The rows of M fall into 3 groups, and each row is roughly a mix of its group's hidden directions; one row fits no group.
M (83 x 11):
[[-16 -30  21   2 -30 -37  12 -17  36  -1  -4]
 [ -5  -2  43  -6  37 -15  30  12 -31 -12   1]
 [ 29  14 -38  14  15   7   3  -7 -29  42  -8]
 [-21  -8 -47  22  -5  16  27  -9 -25  28  -2]
 [-33  13 -32 -21 -18   0  18   7 -35  32   4]
 [-16  33 -24   3  20  12  14  -1  21  39  32]
 [ 17   0 -30 -33 -41 -11  -9  -4  30  24  -5]
 [ 15 -24  36 -30   4 -24  -4   2  28 -28 -22]
 [ -4   5 -39 -10   4  36 -21  -8  40  24   3]
 [  6 -29  21  16  22 -12  12   8 -41 -14  37]
 [ 31  38  -9   7  12 -10 -24  41  15 -19  -4]
 [-20  33  45  31  21 -21   9   9   5 -13   5]
 [  4  38 -17  -5 -43 -13 -25 -15  25   8  17]
 [ 13  -6 -36  55 -14   7 -16  10   1  21  13]
 [-22  -9 -37   6  27  -6  20 -36  31 -17   5]
 [-16  -8  57  -6  16 -20   6  16  -4 -28 -17]
 [ 23 -34 -31  25   5  -9 -10 -35 -22 -21   0]
 [ 28  21  13  25  55 -21   4   4  11   0  -8]
 [-26  27 -11  -6 -18   3   9  24 -37  23 -35]
 [  4 -23 -32   9 -25   3 -30 -19  29 -17  30]
 [-24  16 -27   9 -25 -12  29  44 -14  17  -8]
 [ 30  -2 -47  20 -16  22 -26 -23  13   0  -1]
 [-22  -7  22  13  46 -20  32  -3  12 -29   3]
 [ 20   2 -38  35  15  35 -22 -23   9  -7   6]
 [  8  35   0 -10  -1  26  -8  50 -14  13 -26]
 [  7 -19 -22 -11 -52  17 -31  -4 -11   6  23]
 [ 42 -19 -35   0  21  18  -7 -28  23  -6  10]
 [ 49  10 -15  11  10  14 -30  31  -2 -18 -19]
 [-36  24 -20 -12 -21 -20   7  -1 -37  22 -22]
 [ 17   4  32  16  31  -3 -10 -12  38 -30  21]
 [-12   2 -50  -7 -38  21  -9 -17  14  20 -10]
 [ 34   7 -40  24 -41  -6 -12 -18 -10   3   2]
 [ 17  -2  18   6 -14  28   2  49   7   7 -39]
 [-20  -3  15  -5  19 -22   1 -52  13 -10  33]
 [-23 -10 -38 -27 -40  18  -7 -25  16   1   0]
 [ 31  15 -34  38 -33  -6 -10 -19 -14  -1   5]
 [ 18   6  37  -1  31   0 -26 -27  28 -24  11]
 [ 34   5 -42  15  -9  11 -18  -5 -23  37   5]
 [ 44  -5   7   7  -5  -6 -22  32  39 -20  -9]
 [  4   6 -35 -45 -19  11 -16 -35  19   4  -8]
 [ -5 -13 -17 -48 -12  -8  28  10 -14  36  15]
 [ 11  10 -13 -35 -12   5 -36 -11 -34  16 -32]
 [-44 -19  14 -29 -24  11  28   3 -29  -6   0]
 [ 35   5   2 -51 -16   3 -34 -17  -7   2   5]
 [-24  12  33  32  -6   8 -31   8   2 -30 -29]
 [ 36  28 -12 -22   1  -6 -48  13  -4  -6 -20]
 [ 10  21 -13 -47   4  27 -14  23  -1  25  24]
 [-23  10   0 -10  40  -4  49 -11 -16   6 -22]
 [  5 -16 -49 -18 -33 -22 -11  -5 -25  14  -9]
 [-37   0  -1  22  36  -8  46  -3   9  -9 -13]
 [ 17  16 -40  35 -36   4 -10 -13 -24  10   7]
 [  8 -20 -24  39 -25  11 -11  15 -31  20  25]
 [ -6  15  53   5  -7 -39   2  11  12 -23 -15]
 [-37  16  -1  36  -6  35 -28   9 -18  -4 -15]
 [ 34  -8 -30  -9 -13  26 -19  27 -28  10 -26]
 [ -2 -16  42  22  30  12   2 -40  11 -20   4]
 [ 21 -20  -6   3  10  38  18  32  22   2  37]
 [ -6  25 -43  10 -31   6   4  -1 -16  38  18]
 [-13   0  10  16  40  35 -26  -5  33 -19 -10]
 [  1  16   3  22  18   4  29  21 -41  35 -20]
 [  5 -21  21   3 -30  -5  16  38  44   6 -10]
 [-36  -1 -18  29  17  -5  23 -10  44 -17  -8]
 [ 36  30  -6   9  28  26 -22  34  -4 -16  -3]
 [  4  22 -29  -7 -26   6 -24  -7  49  22  -4]
 [-25 -10 -12 -24  29   0  44 -25 -29  -1  -1]
 [ 38  11 -38   6 -21  -6 -14 -23  36   8   6]
 [-30  10   0  19  23 -10  19  -5  50 -21 -18]
 [-10  13 -16  52  17  37 -20  -9 -14 -10   2]
 [ 24  14 -32  26 -16   5 -36  -3  38  13  -3]
 [ 51 -15 -12 -15  12  10 -40 -11  10 -15  11]
 [ 30  27  -8   6   0  11 -17  53   0  -6 -25]
 [-35  26 -25 -18 -10   2  24  24 -22  29  15]
 [-34  19  29 -10  14 -24  -5 -49  -1  -3   3]
 [-26 -11  37   4  39   5  20  14 -33 -14   4]
 [ 25 -23 -38   3 -36  17 -26 -14 -14  -7 -18]
 [ 13  35  -8 -22 -24  14 -16   5  11  31 -39]
 [ -5   1  35  15  26 -17  -3 -35  30 -26  18]
 [-19 -10  25 -40   9 -11   5 -19  25 -42   5]
 [-10   4 -36  30   5  49 -28  -9  -5   4  -3]
 [  8  32 -10 -15  -3  25 -13  39 -28  16 -30]
 [ 26   0 -28 -29  12  -9  20 -13  33  27  27]
 [-14  27   6  41 -40 -10 -14   7 -30  -6 -12]
 [-33  43 -13   8   1 -29   1  -7 -35   1 -21]]
One row of each group comes first, with its name. Which group is each row after those in?
[ 14 -33 -15  26 -33  -5  19  38  12  -1 -22]	<16>
[ 30  -4  12 -26  37 -21 -14 -25  11 -28  20]	<90>
[ 11 -25  23 -51  -8 -33  20  10   6  -1  -7]	<37>

[ 36  10 -21  37  34  -6   1   1 -21  27   4]	<90>
[ 15   6  37  18 -25 -41  -4   1  -6 -32 -19]	<37>
[-21 -30   4  39 -25  -1 -10  15  17 -25  30]	<90>
[ 50  -2 -26  14   6 -19  21 -25  -8   0  28]	<37>
[ 10   5 -52   2  -6   6 -20 -31  37   5   0]	<90>
[-15  23  11  -9   5 -43 -25 -44  -3 -11  -9]	<16>
[  8   9 -14 -33 -29   9 -18  27 -19  26 -35]	<16>
[  3 -17 -43 -17 -29  18  -6 -19 -31  21  15]	<90>
[ 27 -15   1   9  46  16  -9 -20  33 -26   3]	<37>
